500 stands for zero in the data rows.
Some points, one per row:
tensor([359., 370., 545., 414., 463., 671., 318., 679.])
tensor([597., 553., 425., 578., 690., 512., 575., 652.])
tensor([526., 436., 321., 556., 469., 441., 504., 600.])
tensor([608., 657., 693., 378., 501., 477., 668., 406.])
tensor([441., 337., 493., 559., 529., 436., 531., 452.])
tensor([504., 696., 417., 682., 310., 362., 515., 690.])
tensor([641., 649., 646., 572., 408., 343., 471., 542.])
tensor([397., 578., 329., 441., 526., 589., 406., 493.])
tensor([351., 400., 488., 485., 376., 657., 447., 660.])
tensor([392., 326., 313., 389., 397., 649., 635., 706.])
tensor([701., 603., 616., 706., 332., 299., 411., 392.])
tensor([622., 644., 490., 542., 515., 395., 479., 315.])
tensor([529., 348., 367., 518., 337., 433., 433., 356.])
tensor([523., 449., 354., 583., 652., 422., 294., 663.])
tensor([665., 624., 326., 553., 329., 466., 304., 682.])
tensor([425., 534., 332., 534., 592., 488., 537., 444.])
tensor([463., 641., 655., 696., 299., 370., 551., 302.])
tensor([340., 428., 343., 537., 534., 449., 622., 389.])
tensor([521., 564., 479., 479., 321., 616., 657., 422.])
tensor([548., 597., 613., 408., 545., 518., 611., 329.])
12 more points follow, each with its number after it:
tensor([471., 384., 438., 381., 676., 545., 518., 433.]) 0
tensor([376., 345., 542., 359., 698., 542., 488., 537.]) 1
tensor([302., 417., 553., 395., 559., 471., 340., 619.]) 2
tensor([518., 387., 441., 523., 474., 575., 638., 518.]) 3
tensor([485., 507., 403., 493., 466., 490., 512., 685.]) 4
tensor([644., 504., 665., 611., 589., 378., 592., 471.]) 5
tensor([343., 318., 296., 321., 624., 627., 499., 343.]) 6
tensor([559., 521., 611., 466., 460., 531., 545., 474.]) 7
tensor([381., 315., 531., 310., 693., 685., 578., 436.]) 8
tensor([581., 652., 605., 370., 403., 583., 698., 337.]) 9
tensor([619., 485., 466., 652., 313., 384., 704., 622.]) 10
tensor([307., 365., 356., 444., 630., 564., 335., 567.]) 11
Which three of these numbered points are nearest to each point below, ignoring the 3 directions in which the first points spread most? Their numbers follow each, nearest first.
tensor([646., 594., 564., 436., 296., 496., 381., 510.]) > 0 6 7
tensor([649., 619., 414., 438., 685., 562., 572., 370.]) > 9 7 0
tensor([354., 313., 376., 447., 384., 679., 559., 655.]) > 3 4 7
tensor([706., 537., 679., 613., 622., 408., 597., 578.]) > 5 7 8
tensor([616., 362., 518., 335., 370., 537., 389., 635.]) > 0 8 7
tensor([510., 463., 499., 482., 663., 521., 392., 597.]) > 8 1 7
tensor([578., 490., 392., 397., 518., 594., 586., 414.]) > 9 7 0
tensor([611., 302., 562., 329., 674., 652., 425., 644.]) > 8 7 1
tensor([414., 496., 570., 581., 537., 389., 315., 378.]) > 11 2 1
tensor([466., 638., 687., 433., 348., 474., 441., 294.]) > 11 6 0
tensor([515., 518., 400., 674., 428., 504., 685., 627.]) > 10 3 4
tensor([545., 466., 685., 638., 603., 403., 608., 310.]) > 5 7 8
tensor([660., 433., 348., 551., 581., 447., 313., 608.]) > 0 7 8
tensor([337., 378., 660., 403., 340., 499., 351., 633.]) > 2 1 11
tensor([460., 389., 315., 337., 635., 526., 466., 572.]) > 0 7 4
tensor([436., 575., 307., 351., 422., 619., 510., 646.]) > 9 4 7
tensor([685., 671., 690., 649., 510., 397., 649., 586.]) > 5 4 7
tensor([419., 460., 510., 575., 627., 359., 356., 592.]) > 2 1 11
tensor([698., 660., 674., 512., 608., 351., 613., 373.]) > 7 8 4
tensor([315., 376., 302., 318., 362., 704., 485., 534.]) > 6 0 9
tensor([542., 455., 581., 504., 649., 485., 501., 477.]) > 8 7 1
tensor([605., 551., 419., 668., 570., 345., 523., 463.]) > 3 4 7
tensor([562., 589., 622., 603., 605., 294., 408., 324.]) > 11 1 2
tensor([365., 531., 551., 531., 367., 411., 526., 367.]) > 11 6 4
tensor([313., 296., 389., 294., 644., 600., 365., 501.]) > 11 0 6
tensor([493., 395., 337., 471., 365., 663., 444., 455.]) > 6 0 3
tensor([477., 479., 512., 608., 556., 452., 373., 515.]) > 11 8 0
tensor([367., 351., 682., 567., 436., 548., 529., 624.]) > 5 1 8
tensor([690., 493., 436., 521., 307., 417., 417., 345.]) > 6 0 3
tensor([501., 367., 387., 477., 521., 507., 387., 348.]) > 6 0 11
